(in the rows, 100 means zero)
The rows of R fall into 4 groups, and each row is roughly a mix of its group's hidden directions.
R:
84  134  109  107  112  62  114  98  113  118  82
72  102  125  118  115  87  101  108  111  124  64
102  96  90  124  124  118  97  101  86  144  120
121  126  77  79  112  111  78  101  77  127  103
55  104  75  114  86  102  78  100  114  82  95
95  87  145  94  92  85  121  94  109  69  112
110  90  102  79  96  123  98  116  86  55  121
109  70  101  82  77  105  84  109  107  57  104
84  89  98  122  132  98  128  98  115  133  90
91  87  90  94  130  97  102  114  81  87  146
103  106  90  125  108  110  122  89  121  135  69
78  107  126  109  105  61  113  101  127  100  80
80  91  136  122  119  100  127  90  111  122  93
124  91  143  89  119  97  128  108  101  104  82
107  85  118  94  122  77  71  127  111  117  123
77  114  116  121  103  97  119  90  116  135  73
76  118  95  123  97  75  129  82  117  84  117
122  109  119  86  113  98  107  119  89  97  148
112  77  105  107  113  110  108  97  119  68  141
97  133  90  103  97  125  112  114  93  106  143
128  90  84  74  96  119  69  114  83  93  122
88  120  144  89  91  93  124  106  125  105  114
111  105  120  73  63  107  79  115  103  86  76
109  64  99  117  98  126  98  112  93  91  139
107  63  90  92  126  108  98  120  84  81  128
117  95  93  79  90  122  86  124  81  72  129
88  118  75  95  83  83  85  91  103  77  140
102  72  86  125  133  111  125  99  110  123  91
75  108  115  121  123  77  117  110  114  123  76
104  99  143  79  75  104  71  106  98  83  103
79  84  68  136  101  98  90  96  109  120  77
133  80  62  115  113  116  96  90  85  85  106
90  101  146  96  107  76  127  103  119  86  104
76  106  123  120  112  82  127  94  123  107  72
106  115  110  100  112  80  95  84  101  145  69
89  134  107  66  86  95  83  123  88  87  118
115  90  87  77  87  128  75  116  81  81  124
99  99  115  118  83  88  104  73  121  116  59
111  86  93  69  107  120  89  140  86  83  113
112  66  152  104  102  94  99  93  95  100  94
100  68  90  95  136  114  111  129  92  101  120
111  92  104  105  129  76  98  90  96  113  53
116  100  78  88  83  125  64  96  76  116  86
111  78  91  84  90  137  80  123  84  79  113
123  123  93  108  110  83  128  68  79  112  113
91  82  135  92  81  111  102  114  98  83  138
81  98  141  115  115  91  134  91  114  110  96
93  103  68  107  102  111  77  87  94  129  65
85  112  138  107  109  98  129  98  117  118  73
110  100  135  84  107  115  97  111  100  134  68
107  108  114  106  70  93  93  79  117  107  55
82  101  67  132  106  68  98  79  109  104  91
86  94  68  109  74  84  83  97  114  79  70
119  104  58  93  93  126  72  100  83  113  102
120  113  83  100  88  100  89  89  108  108  48
87  76  130  121  102  120  137  88  105  94  107
66  128  96  103  103  111  72  121  128  99  91
102  117  129  72  67  99  72  109  93  86  100
83  94  65  123  93  104  83  88  103  118  65
110  119  83  89  82  125  99  91  75  92  140
73  111  108  121  110  83  114  85  114  125  66
111  76  119  89  82  130  62  94  90  91  94
109  97  74  85  84  113  78  106  85  75  138
80  88  140  116  107  81  127  100  123  94  99
75  108  142  85  76  94  90  102  102  88  76
90  99  135  103  97  122  140  114  111  81  107
90  129  124  84  68  87  88  98  111  104  71
137  90  70  94  99  120  80  97  84  103  125
121  75  69  115  126  122  109  104  89  95  120
85  112  121  64  86  87  79  121  88  79  116
105  81  113  68  88  85  72  110  116  71  84
121  102  61  87  81  115  77  107  82  82  114
116  100  112  78  80  105  93  100  102  62  136
83  104  59  126  87  100  92  88  102  110  69
105  97  143  84  113  118  111  113  99  108  66
111  87  134  87  98  101  117  112  102  71  134
104  84  93  114  119  88  144  88  111  82  125
118  76  80  91  99  106  88  113  87  59  123
115  105  68  98  85  117  75  93  79  130  119
73  101  79  143  102  94  123  84  110  109  89
115  46  94  116  122  108  108  97  100  95  96
93  89  95  128  121  66  124  88  113  85  81
79  103  135  109  108  68  133  101  113  96  92
79  92  122  124  91  89  139  93  117  78  100
89  144  90  113  95  77  100  69  103  113  91
105  91  106  92  97  112  119  112  96  51  129
76  99  120  68  107  82  88  125  88  84  126
89  80  129  99  115  82  105  118  126  81  71
113  112  136  68  88  125  108  114  95  98  122
114  116  106  106  126  103  107  111  84  130  139
92  103  157  94  93  81  92  112  108  97  93
74  94  99  131  134  93  118  104  122  114  85
118  119  73  82  93  112  74  85  67  108  113
121  109  65  90  96  123  72  108  99  94  128
103  69  87  129  131  111  126  94  107  118  104
102  130  51  107  91  102  91  93  84  112  86
109  132  80  126  90  102  108  70  110  119  80
98  121  130  100  112  95  118  86  101  133  68
95  100  114  77  88  92  81  110  81  68  136
117  76  132  83  111  128  105  105  90  96  130
102  92  149  98  98  69  125  98  100  93  102
109  131  92  71  78  93  70  107  84  77  99
104  115  71  99  96  112  72  106  83  135  76
97  90  108  123  128  73  139  96  104  119  94
106  102  139  99  118  93  124  112  100  101  139
70  83  121  118  122  75  119  85  112  117  104
69  103  138  99  90  97  88  103  105  105  62
94  103  126  90  83  109  62  107  89  117  68
98  91  111  82  92  97  84  110  80  67  142
80  100  114  122  124  73  133  102  113  115  85
111  87  126  92  95  89  121  94  108  64  133
114  107  91  84  82  126  52  108  89  106  99
91  87  111  126  128  78  131  97  105  123  82
80  102  109  69  117  94  95  135  87  91  130
68  98  80  141  92  117  123  93  108  101  99
96  90  154  87  113  86  115  104  117  94  103
69  96  97  132  90  83  117  88  121  96  71
93  84  130  86  96  103  108  127  121  63  112
105  111  53  116  96  93  94  75  80  101  121
112  101  81  96  93  122  61  103  81  128  80

Each list below has two rows that fit no group; the rest each fit one group, if only roughly. Name those rows in the order they come.
    J254: 66  115  96  111  107  90  110  101  103  125  58
    J12: 79  98  82  128  133  91  128  98  115  116  89
    J827: 126  75  85  114  95  140  107  109  93  88  123
    J707: 96  101  88  122  116  61  99  80  112  127  79
    J532: 95  113  97  129  101  97  120  73  119  130  73
    J785: 97  101  62  119  102  113  83  87  81  131  82
    J784: 122  59  92  102  117  125  106  116  92  87  121
    J840: 126  81  92  70  98  105  61  117  88  92  108
    J560: 98  114  98  108  114  82  114  87  121  136  65
    J333: 115  120  50  96  97  113  83  107  89  117  105
    J143: 105  98  101  116  124  55  112  87  114  109  74
    J61: 77  76  92  137  110  94  122  103  121  92  79
    J589: 115  90  127  88  116  112  134  106  109  71  120
    J744: 105  60  99  113  107  125  115  123  98  71  98
 -> J560, J589
    J678: 71  109  124  115  116  74  129  107  123  98  93
    J34: 95  109  127  82  80  75  129  95  101  70  113
    J998: 68  104  110  104  126  80  118  106  115  131  84
    J762: 118  80  114  69  98  100  76  127  102  71  112
    J669: 128  100  90  84  91  105  102  95  99  72  145
    J662: 101  125  127  71  68  80  101  106  97  79  109
    J336: 67  126  126  112  95  99  130  94  121  108  92
    J325: 71  86  139  118  114  93  109  100  119  100  77
    J89: 87  104  96  125  120  67  117  93  115  123  72
    J379: 88  81  100  123  116  91  100  103  113  121  54
    J172: 100  119  109  116  86  84  88  73  105  122  60
 -> J89, J172
    J190: 82  82  142  115  108  86  106  98  104  113  68
    J149: 116  88  127  66  111  111  81  121  91  83  80
    J264: 93  95  144  114  112  95  137  98  110  101  118
    J913: 83  123  106  112  123  81  107  91  105  139  76
    J464: 79  134  120  72  87  81  88  113  107  109  80
    J775: 125  111  85  93  94  102  68  88  82  133  77
    J180: 121  89  52  112  118  113  108  92  87  117  106
    J477: 94  109  119  62  83  105  83  133  93  84  112
    J620: 118  60  96  102  108  117  98  106  86  75  132
    J414: 97  113  91  85  74  124  63  102  86  112  74
    J564: 119  138  119  96  102  81  103  79  101  134  95
    J142: 90  80  105  125  129  87  139  93  118  94  107
    J15: 87  83  111  124  119  84  111  99  115  113  57
    J851: 110  94  142  94  120  104  119  110  97  103  137
 -> J775, J564
    J617: 132  78  96  106  116  102  113  95  103  84  143
    J396: 93  107  84  125  125  98  122  86  114  133  77
    J385: 88  95  136  108  107  116  126  116  119  121  77
    J48: 110  109  117  83  87  117  123  105  95  69  137
    J847: 95  95  106  101  112  85  125  92  92  65  142
    J935: 115  114  49  91  94  121  84  99  90  103  114
    J955: 101  89  116  87  112  86  75  109  113  129  60
    J275: 111  84  64  89  81  115  63  105  90  89  91
    J626: 122  109  76  91  111  123  78  108  74  126  119
    J57: 102  105  64  89  81  128  74  109  72  103  104
    J970: 116  96  76  76  91  110  55  106  81  100  112
 -> J847, J57
    J909: 85  119  129  110  120  64  118  104  116  117  99
    J677: 107  84  92  86  102  139  108  118  85  71  125
    J85: 112  93  109  78  108  123  94  128  75  91  135
    J324: 111  110  104  72  69  120  63  101  84  92  99
    J316: 82  123  121  114  82  78  106  72  117  118  80
    J554: 75  90  140  117  117  82  115  104  119  104  83
    J276: 111  124  53  103  102  96  77  101  84  121  99
    J521: 107  102  76  92  98  94  92  96  81  55  131
    J892: 121  68  102  93  91  121  91  115  87  69  125
    J467: 81  77  117  121  115  95  125  84  101  114  66
    J444: 107  101  118  71  66  112  83  98  94  68  117
 -> J677, J85
    J763: 84  86  100  122  107  92  90  106  119  129  58
    J614: 116  100  126  84  128  98  121  109  100  101  140
    J62: 94  120  57  103  88  91  80  92  98  107  66
    J381: 86  134  102  115  101  96  120  74  99  137  90
    J35: 72  99  146  103  99  81  115  102  118  86  89
    J73: 78  97  98  133  102  98  110  94  114  135  68
    J791: 123  114  65  85  99  120  81  96  80  116  122
    J182: 85  123  124  108  91  109  143  95  106  96  126
    J938: 84  123  140  94  104  80  122  95  124  104  87
    J159: 128  107  53  113  115  123  103  98  88  100  108
    J911: 83  75  145  80  85  90  96  114  111  95  90
 -> J614, J791
    J126: 89  128  118  71  66  91  93  106  102  73  107
    J832: 118  76  76  87  80  121  72  110  90  75  109
    J485: 107  98  55  105  91  116  85  92  75  82  121
    J7: 126  111  85  74  72  111  71  102  74  102  107
    J527: 111  80  89  131  102  104  105  71  89  84  136
    J777: 102  116  74  117  92  97  90  86  120  133  68
    J146: 118  103  86  67  87  83  63  111  106  80  91
    J597: 132  63  75  106  112  124  98  107  91  87  97
    J68: 99  82  148  95  106  100  127  102  112  82  116
    J219: 79  99  106  122  126  78  139  100  122  99  100
    J725: 92  119  100  124  105  75  124  75  111  134  106
    J893: 80  96  117  125  101  94  134  98  112  84  135
    J257: 81  107  128  98  83  86  104  95  122  116  59
    J954: 93  116  61  137  104  101  107  101  87  123  115
 -> J777, J893
    J130: 136  104  87  72  102  104  72  96  70  109  108
    J638: 96  108  79  94  95  91  56  92  96  130  76
    J200: 111  100  75  125  134  96  121  93  114  129  92
    J361: 71  97  111  115  108  95  105  96  100  125  53
    J958: 95  79  61  110  87  108  84  79  90  86  71
    J799: 122  90  109  96  116  130  108  108  79  108  141
    J352: 102  93  68  90  87  92  49  104  94  106  105
    J808: 75  98  101  119  108  83  93  99  125  124  61
    J754: 119  102  122  65  94  129  100  111  84  76  116
    J367: 74  99  119  118  120  75  134  99  121  100  87
    J41: 69  120  131  103  88  66  103  82  109  108  101
    J861: 111  108  78  112  107  70  120  74  89  75  123
    J136: 69  79  117  126  123  97  120  94  119  99  79
    J964: 119  80  97  85  80  112  88  113  97  61  128
 -> J200, J958
    J79: 94  115  137  95  129  83  110  97  109  132  90
    J672: 113  69  112  80  122  70  92  108  107  75  116
    J673: 95  113  113  104  94  82  82  82  100  139  64
    J788: 104  93  89  79  76  121  71  119  95  83  132
    J207: 124  93  96  89  89  131  108  102  80  77  135
    J371: 96  89  112  75  98  108  90  128  84  75  138
    J656: 109  131  75  107  107  113  108  105  111  126  63
    J917: 113  87  144  104  110  74  121  103  108  90  121
    J4: 124  114  66  93  96  121  89  106  72  102  128
    J581: 126  117  66  78  82  111  83  103  77  100  117
    J814: 74  103  149  101  98  83  107  107  118  88  88
    J293: 96  93  152  92  93  87  108  103  113  73  110
    J191: 75  79  98  127  110  96  123  109  117  67  84
 -> J672, J673
    J295: 100  112  142  92  114  73  128  98  117  98  86
    J418: 115  86  64  90  75  120  76  103  88  76  106
    J364: 82  129  106  116  103  91  112  76  104  138  79
    J408: 76  109  77  123  95  83  95  89  112  115  60
    J315: 119  110  91  67  88  105  63  99  79  105  122
    J587: 86  106  64  128  96  95  85  84  99  133  85
    J933: 98  125  112  114  108  77  120  75  102  138  91
    J877: 66  108  135  95  99  94  102  112  130  98  77
    J475: 101  92  62  117  127  115  124  107  89  103  125
    J437: 74  118  104  121  97  72  123  88  119  102  71
    J492: 64  121  117  107  112  77  117  94  115  129  97
    J134: 100  100  121  72  62  101  99  87  90  66  105
    J38: 122  87  84  82  86  130  90  105  80  73  124
    J59: 126  99  86  74  92  119  84  97  83  88  138
 -> J475, J59
    J807: 124  89  93  71  84  112  81  111  89  67  121
    J442: 79  96  95  127  127  83  132  97  110  119  80
    J723: 79  120  99  124  110  68  124  75  114  109  89
    J966: 119  76  114  79  76  112  80  116  101  77  74
    J805: 65  98  101  134  104  100  138  108  106  104  114
    J218: 112  77  107  85  90  126  93  125  88  77  132
    J155: 81  95  123  104  103  76  106  88  121  123  62
    J931: 95  93  102  132  84  78  126  76  118  86  79
    J563: 121  125  64  114  100  130  106  98  88  100  124
    J255: 108  113  109  68  69  96  70  110  90  75  90
    J499: 122  99  114  77  99  86  91  124  102  73  137
    J606: 79  65  102  143  98  109  119  96  111  100  100
    J303: 91  121  80  108  118  81  79  100  100  139  78
    J718: 77  106  74  126  98  78  87  98  114  119  68
    J203: 105  93  57  120  128  120  97  101  102  125  99
 -> J805, J931
    J282: 87  133  110  94  84  68  87  78  105  104  73
    J906: 91  104  120  114  117  70  116  95  123  123  69
    J358: 111  118  61  81  80  122  73  102  86  102  103
    J838: 91  73  142  101  97  92  118  105  120  74  109
    J513: 94  117  125  66  79  104  84  127  91  86  117
    J857: 87  118  119  90  95  100  79  103  114  143  74
    J138: 113  89  67  94  95  133  81  119  79  106  80
    J91: 89  104  84  80  76  117  56  115  99  104  118
    J145: 127  116  118  83  97  98  127  93  89  90  138
    J419: 95  104  117  99  79  79  92  86  118  106  52
    J359: 89  98  147  90  102  74  120  96  100  83  119
 -> J138, J359
    J908: 97  91  85  136  124  109  128  84  104  119  121
    J81: 83  116  130  116  116  94  143  89  103  115  98
    J826: 129  68  83  112  117  109  117  88  99  90  131
    J751: 140  80  92  77  102  111  76  111  77  98  111
    J480: 104  98  97  70  89  113  78  115  94  60  125
    J434: 87  109  134  71  71  84  79  108  98  82  99
    J151: 118  79  84  111  103  111  95  92  80  72  140
    J417: 116  114  50  93  94  121  81  102  88  111  108
    J96: 92  109  91  96  85  108  86  99  101  131  50
    J301: 97  129  107  75  58  104  71  98  94  99  104
    J745: 112  77  81  126  136  97  128  91  105  112  110
    J13: 122  119  100  77  94  101  106  93  80  81  143
 -> J96, J301
